In the data rows, 128 means zero.
Here is a table of points, one per row:
tensor([159,  19, 114, 137,  98, 107, 226,  91, 140, 134, 112, 159, 119, 112,
        101, 163,  97, 110,  97, 136, 151, 137, 104, 134, 198, 237, 144, 162,
        132, 115, 100, 217,  44, 142])
tensor([ 72, 144, 144,  81, 149,  37, 124, 172, 100, 148, 128, 136,  83, 120,
        154, 123, 171, 111,  82, 156, 125, 132, 137, 130, 133,  98, 130, 156,
        140, 147, 200, 137,  93, 109])
tensor([ 85, 150, 135, 200, 105, 160, 175, 117,  92, 110, 191, 132, 136,  97,
        143,  71, 162, 114, 228, 172, 107, 104, 133, 113, 184, 154, 111, 129,
        149, 135,  75, 207, 123, 148])
tensor([154, 195, 109, 121, 202, 173, 141, 151, 156,  65,  97, 114, 107,   2,
        105, 110, 127, 130, 110, 118, 133,  48,  95, 135, 121, 130, 137,  40,
        108, 159, 171, 113,  89, 141])
tensor([158, 105, 130, 137, 194,  54, 139, 129, 129, 114, 166, 166, 124, 180,
         84, 122, 128, 122, 118,  90, 121, 130, 110,  95, 124, 152, 137,  42,
        116, 114, 116, 146, 126,  64])
tensor([131, 101, 141, 108, 142, 100, 131, 126, 159,  91, 120, 107, 156, 128,
        162, 119, 167, 134, 133,  91, 144, 154, 114, 149, 108, 166, 109, 123,
         83, 108, 158, 149, 142, 159])
tensor([111, 144, 130, 134,  88, 156, 109, 144, 135, 124, 116, 202, 125, 111,
        115, 103, 144, 136,  97, 151, 238, 126, 127,  69, 103, 121, 146, 134,
        144, 109,  99, 130, 131, 123])
tensor([130, 156, 110, 151, 113, 120, 133, 155, 116, 106, 155, 135, 136, 130,
        166, 135, 113, 145, 102, 129, 169, 162, 117,  88, 147, 163,  76, 166,
        151,  97, 208, 139, 137, 183])
tensor([ 94, 109,  94,  97, 162, 152, 111, 131, 165, 137, 141, 113,  96, 145,
        128, 141, 125, 142, 170, 104, 110, 111, 116,  15,  65, 167, 156, 149,
        159, 174, 143, 127, 169, 141])
tensor([131, 106,  94,  45, 135, 151, 120, 100, 103, 102, 152, 115, 142, 127,
        102, 126, 152,  69, 108, 164, 112, 165,  45, 135, 132, 141, 148, 108,
        170, 115, 113,  98, 127, 140])
tensor([ 99, 145,  68, 191,  87,  80, 100, 109, 163, 108, 155, 109, 142, 151,
        126, 144,  54, 120, 114, 112, 108, 143, 138, 107, 215, 129, 136, 148,
        146, 121, 135,  68, 192, 136])
tensor([ 70, 104, 147,  88, 131, 166,  72, 149, 136,  53, 133, 159, 152, 122,
         88, 150, 139, 143, 131,  72,  87, 171, 158, 138, 153,  92, 130, 124,
         80, 142, 118, 122, 128, 117])
tensor([169, 127, 173, 148, 121, 158, 170, 104, 118, 116, 120,  59, 105, 112,
        184, 128, 117, 140, 113,  92, 145, 160, 175,  93, 117, 130, 162, 125,
        109, 154,  74, 116, 132, 159])
tensor([140, 107, 124, 133, 143, 112, 135, 144, 147, 128, 225, 125, 164, 148,
         76, 158, 172, 121, 158,  93, 233, 109, 116, 151, 105,  90,  95, 158,
        144, 145, 114,  76,  77, 193])
tensor([118, 128, 102, 103,  99,  97, 122, 152, 121, 139,  80, 115, 105, 140,
        120,   0, 161, 173,  87, 151,  94, 148, 132, 100, 138, 111,  97, 108,
         79, 160,  84, 127, 119, 140])
tensor([144, 102, 147, 117, 138, 117,  84, 154, 135, 130,  83, 105, 134,  99,
         94, 148,  49, 117, 176, 148, 129, 125, 114, 109, 118, 124, 132, 189,
         83,  74, 125, 123,  62, 132])
tensor([172, 122, 141, 165, 136, 114, 144, 130, 173, 186, 123,  48, 147, 110,
         98, 144, 134, 119, 102, 104,  98, 151, 137, 104, 158, 115,  96, 132,
        169, 133,  92, 130, 107, 110])
tensor([130, 166,  98, 147, 129, 124, 108,  36, 152, 144, 136, 128, 154, 160,
        145, 117, 164, 134, 106, 151, 124,  98, 141, 153, 108, 153, 147, 176,
         98, 114, 111, 120, 109, 111])
tensor([ 63, 183, 130, 148, 123, 164,  94, 133, 125, 116,  67, 107, 151, 140,
         87, 131, 159, 140, 170, 128, 104, 141, 205, 105, 119, 171, 155,  67,
        156, 125, 185, 133,  72, 120])
tensor([136, 153, 135, 115, 118, 147, 126, 103, 117, 160, 108, 139, 115, 140,
        114,  70, 106, 186, 194,  85, 162, 130,  94, 140, 163,  94, 112, 127,
        136, 121, 158, 153, 148,  59])
tensor([ 99, 121, 123, 163, 255, 138, 117, 133, 103, 185, 135, 171, 115, 140,
        199, 143,  81, 106, 112, 135, 149, 160, 148, 151, 159, 124, 149, 144,
        105, 111,  91, 138, 110, 134])
tensor([243, 128, 133, 142, 148, 143,  71, 151, 109,  93, 105, 123, 129, 154,
        116, 130, 157, 146, 119, 191, 129, 143, 178, 165, 128, 132, 140, 144,
        168, 173, 132, 166, 121, 111])
tensor([140, 167, 160, 148, 132, 138, 140, 133, 165, 132, 104, 173, 116, 118,
        128, 162, 124, 147, 125, 154, 104, 122,  50, 109, 145,  98, 149,  97,
         62, 212, 154,  91,  95, 104])
tensor([125,  39, 120, 125, 136, 173,  81, 124,  97, 136, 171, 117, 165, 115,
        187,  92, 145,  77, 137, 133, 133,  91, 126, 121, 133, 130, 140, 144,
        115, 134, 186,  80, 102, 109])
tensor([136, 149, 126, 125, 121, 143,  86, 158, 163, 167, 144, 171, 147,  26,
        155, 170, 205, 118,  96, 128,  66, 142, 113, 138, 101, 126, 107, 133,
        118,  79, 115, 120, 139,  77])
tensor([111, 107, 133, 137,  52,  99, 101, 150,  81, 151, 200, 105, 110, 102,
        117, 170, 143, 114, 139, 157, 172, 157, 160, 129, 152, 137, 152,  90,
        120, 120, 143, 140, 179,  97])
tensor([ 81, 153, 154, 152, 115, 175, 114, 131,  87, 174, 115, 114, 144, 124,
         85, 105, 143, 133,  97,  80, 100,  94, 113,  89, 132, 133, 115, 161,
        130, 178, 129, 198, 142, 149])
tensor([180, 148, 128, 117, 125, 120, 143, 146,  75,  73,  90, 151, 138, 193,
        157, 121, 131,  73, 132,  96, 127, 142, 144, 100, 145, 113,  89, 178,
        180, 118, 107, 104, 136, 112])
tensor([124, 145,  90, 114, 156, 135, 102,  86,  91,  93, 138, 154,  47, 114,
        123, 151, 150, 185, 119, 121,  94, 147, 117, 131, 145,  45, 179, 132,
        181,  58, 143, 115, 136, 130])
tensor([109, 164, 144, 109, 130, 110,  81,  89, 129,  92, 125,  91, 103, 140,
        143, 143, 168, 111, 125, 133, 137,  38, 132, 146, 158, 145, 125, 123,
         91, 140,  87, 162, 164, 120])
tensor([138, 146, 138, 140,  98, 123, 124, 148, 141, 103, 138,  83, 109, 166,
        164, 160, 131, 129, 160, 118, 125, 135,  69, 125,  93, 102, 151, 131,
         90,  85, 125, 162,  95, 133])
tensor([ 98, 144,  75, 128, 133, 102, 218, 136, 106, 155,  91,  84, 137, 129,
        116, 158, 160, 123, 123, 129, 130, 129, 126, 164, 137, 116, 168, 158,
        137, 100, 112,  63, 122, 130])
tensor([115,  53, 127, 182, 107, 100, 157, 176, 121, 100, 168, 163, 148, 153,
        154, 183,  89, 146, 132, 174,  83,  81, 148, 105,  58,  93, 125, 161,
        149, 112, 111,  85, 124, 142])
tensor([128, 146, 123,  98, 125, 176, 140, 168, 153, 180, 152, 130,  97, 159,
        119, 133, 128, 153, 121, 152, 129, 137, 156, 140, 125, 182,  78, 105,
         97,  73, 107,  87, 132,  87])
tensor([159,  86, 156, 173, 108, 159, 150, 120, 131, 147,  51,  93, 142, 163,
         85,  86, 118, 111,  64,  86, 173,  75, 142, 141, 126, 125, 159,  91,
        107,  91, 157, 128, 156, 142])
tensor([119, 152, 168,  98, 138, 104, 150,  94, 160, 108, 134, 124, 234, 121,
        153, 116, 110, 197,  94, 162, 115, 115, 132, 112,  92,  92, 151, 110,
        131, 116, 136, 161, 145, 116])
tensor([118, 173, 164, 159, 141, 107, 134, 126, 123, 118, 176, 143, 106, 110,
         61,  98, 117,  61, 142, 130,  99, 135, 124, 182,  74, 156, 157, 182,
        135, 125, 135, 135, 204, 115])
Along one direction, these points spread out more than along any other. Take the direction at right angles to it along which they spread out most. Go by this last direction. Where along it does each point below lie, from 0 to 99? The average is 50, and the first point in the table lies past the average. One standard deviation of the points above along it is 16.
tensor([131, 166,  53, 129, 108, 145, 135, 128,  72, 141, 161, 117, 155, 134,
        134, 131,  95, 104, 119, 120, 147, 162, 130, 166,  66,  96, 154,  98,
        109, 175, 144, 176, 124,  85]) 46
tensor([131, 119, 192, 119, 140, 153, 123, 149, 112, 166, 113, 137, 119, 165,
        126, 126, 125, 142, 111, 168, 106, 132,  93, 161, 153, 134, 133, 100,
        114, 111, 140, 121, 153, 243]) 55
tensor([138, 111, 126, 101,  68, 132, 131, 147, 242, 139, 126, 158,  70, 150,
        170, 112, 122,  75, 135, 117, 120, 126, 180, 155, 122,  96, 194, 116,
        157, 137, 129, 136, 115, 153]) 48
tensor([204, 129,  88, 107, 132, 109, 162, 112, 114, 177, 111, 165, 140, 124,
        107, 173, 147, 114, 192, 137, 100, 123, 208, 115, 124,  80,  94, 147,
         77, 125, 160, 131, 160, 143]) 44
tensor([101, 114, 139, 129, 155, 180, 167, 110, 147, 100, 145,  75,  85, 156,
        102, 105, 133, 155, 134, 168, 134, 109, 147, 141, 148, 114,  93, 136,
        111, 156, 149, 131, 151,  83]) 58
tensor([ 96,  99, 148, 151, 112, 104, 127,  19, 122,  95,  51, 141,  70, 124,
        140, 108, 106, 102, 123, 154, 121, 194, 114, 128,  67,  94,   9,  81,
        134, 126, 110, 138, 143, 118]) 55
tensor([106,  48, 104, 133, 139, 110, 120, 188, 146, 130,  73, 130, 156, 112,
        178, 140, 111, 222, 158,  85, 141, 141,  68, 208, 143, 172, 103, 121,
        187, 148, 138,  94, 143, 143]) 49
tensor([106, 152, 144,  84, 118, 144, 132, 132, 138, 143, 116, 147, 169, 129,
        128, 160, 101,  69, 164, 136, 160, 112, 110, 135, 159,  95,  96, 132,
        158, 137,  79, 170, 166, 121]) 50
tensor([144, 151, 114,  64,  91, 118, 119, 147,  92, 130, 151, 142, 129, 130,
        131, 139,  16, 157,  92,  85,  85, 114, 140, 179, 105, 183,  94, 138,
        156, 136, 100,  92,  93, 165]) 46
tensor([170, 139, 184, 120, 104,  89, 125,  87, 113, 177, 125, 140, 144,  96,
        144, 105, 121, 142, 157, 120, 143, 117, 140, 116, 118, 169, 156,  99,
        147, 179, 114,  63, 139, 129]) 57
